[[ -9  30  34  32  24  22  32  -2]
 [ 43   2   1 -12   1   4   0  35]
 [ 31  -7 -11  -9  -2   1  -9  25]
 [ 37   5   4  -8   3   6   4  32]
 [ 29  -8 -12 -10  -3  -1 -11  23]
 [ 44   2   1 -13   1   3   0  36]]
->
[[ 44   2   1 -13   1   3   0  36]
 [ 43   2   1 -12   1   4   0  35]
 [ 37   5   4  -8   3   6   4  32]
 [ 31  -7 -11  -9  -2   1  -9  25]
 [ 29  -8 -12 -10  -3  -1 -11  23]
 [ -9  30  34  32  24  22  32  -2]]

[[ 31 -15  32  15  27  14  32]
 [-16  32 -16 -32 -11 -31 -17]
 [-15  33 -15 -32 -10 -31 -16]
 [ 30 -15  32  15  27  15  32]
 [ 13  -7  13   6  10   7  14]
 [ 11   5  11  -5  11  -5  12]]
->
[[ 31 -15  32  15  27  14  32]
 [ 30 -15  32  15  27  15  32]
 [ 13  -7  13   6  10   7  14]
 [ 11   5  11  -5  11  -5  12]
 [-15  33 -15 -32 -10 -31 -16]
 [-16  32 -16 -32 -11 -31 -17]]

[[  7   7 -21  -9 -15 -23   5 -23  -1  23  -4   6 -10]
 [  1 -25  32 -17  12   5   1 -11   1   6   5   2   4]
 [ 19  13 -18  -4 -10 -19   6   1 -10  12   0   9  -7]
 [-15   4  15  15   6  -9 -20   4   5   1   8  12  -6]
 [-12  14  17   5  -3  -6  -9  -3  -3   2  14  -1  -5]
 [ 21  13 -22  -3  -8 -19   7   0  -9  12   3  12  -4]
 [  4  15   4  -4  -1   1  -1  18  -4  -3   2   6  23]]
->
[[ 21  13 -22  -3  -8 -19   7   0  -9  12   3  12  -4]
 [ 19  13 -18  -4 -10 -19   6   1 -10  12   0   9  -7]
 [  7   7 -21  -9 -15 -23   5 -23  -1  23  -4   6 -10]
 [  4  15   4  -4  -1   1  -1  18  -4  -3   2   6  23]
 [  1 -25  32 -17  12   5   1 -11   1   6   5   2   4]
 [-12  14  17   5  -3  -6  -9  -3  -3   2  14  -1  -5]
 [-15   4  15  15   6  -9 -20   4   5   1   8  12  -6]]

[[ -9   4   3  -5 -20 -41   2  -8 -35   1  -1 -28  13   3]
 [ 28 -10   5  -5   1  11  26   3  22 -11 -26   7  38   3]
 [-40  -3   2   3  28   5  25  27  -7  13  -1  22   0  -3]
 [-10  12  12  -5 -22 -37  -5  -6 -38  -6   0 -25   7   1]
 [-25 -19  -8  -8  22 -12  26  15 -12  26 -24   2  18  13]
 [  0   1  24  -9  21  11  27  10  33 -35  -4  -2   4 -10]]
->
[[ 28 -10   5  -5   1  11  26   3  22 -11 -26   7  38   3]
 [  0   1  24  -9  21  11  27  10  33 -35  -4  -2   4 -10]
 [ -9   4   3  -5 -20 -41   2  -8 -35   1  -1 -28  13   3]
 [-10  12  12  -5 -22 -37  -5  -6 -38  -6   0 -25   7   1]
 [-25 -19  -8  -8  22 -12  26  15 -12  26 -24   2  18  13]
 [-40  -3   2   3  28   5  25  27  -7  13  -1  22   0  -3]]

[[-17  29 -16  14   0]
 [ 41  20  -2  21  12]]
->
[[ 41  20  -2  21  12]
 [-17  29 -16  14   0]]

[[ -5  -8 -10  -7   5 -10  -8  -9  -6   2  -9  -8  -8  -6  -4  -8]
 [ 12   9   7  -6 -11   1  18  -2   9 -12   9  -8   5  -2  19  25]
 [-11  20  -7 -18   1   6  20  18 -14   9 -10   2 -20  23  23  27]
 [-23  20 -24  -8  24   0  -5  23 -29  27 -25  24 -26  27  -1   5]
 [  4  -3   6   0  -4  12   7   5   5  -2  10  -1   3   2   5   3]
 [ 32 -20  36  30 -25   1   3 -16  37 -24  37 -16  43 -23  -9 -11]]
->
[[ 32 -20  36  30 -25   1   3 -16  37 -24  37 -16  43 -23  -9 -11]
 [ 12   9   7  -6 -11   1  18  -2   9 -12   9  -8   5  -2  19  25]
 [  4  -3   6   0  -4  12   7   5   5  -2  10  -1   3   2   5   3]
 [ -5  -8 -10  -7   5 -10  -8  -9  -6   2  -9  -8  -8  -6  -4  -8]
 [-11  20  -7 -18   1   6  20  18 -14   9 -10   2 -20  23  23  27]
 [-23  20 -24  -8  24   0  -5  23 -29  27 -25  24 -26  27  -1   5]]
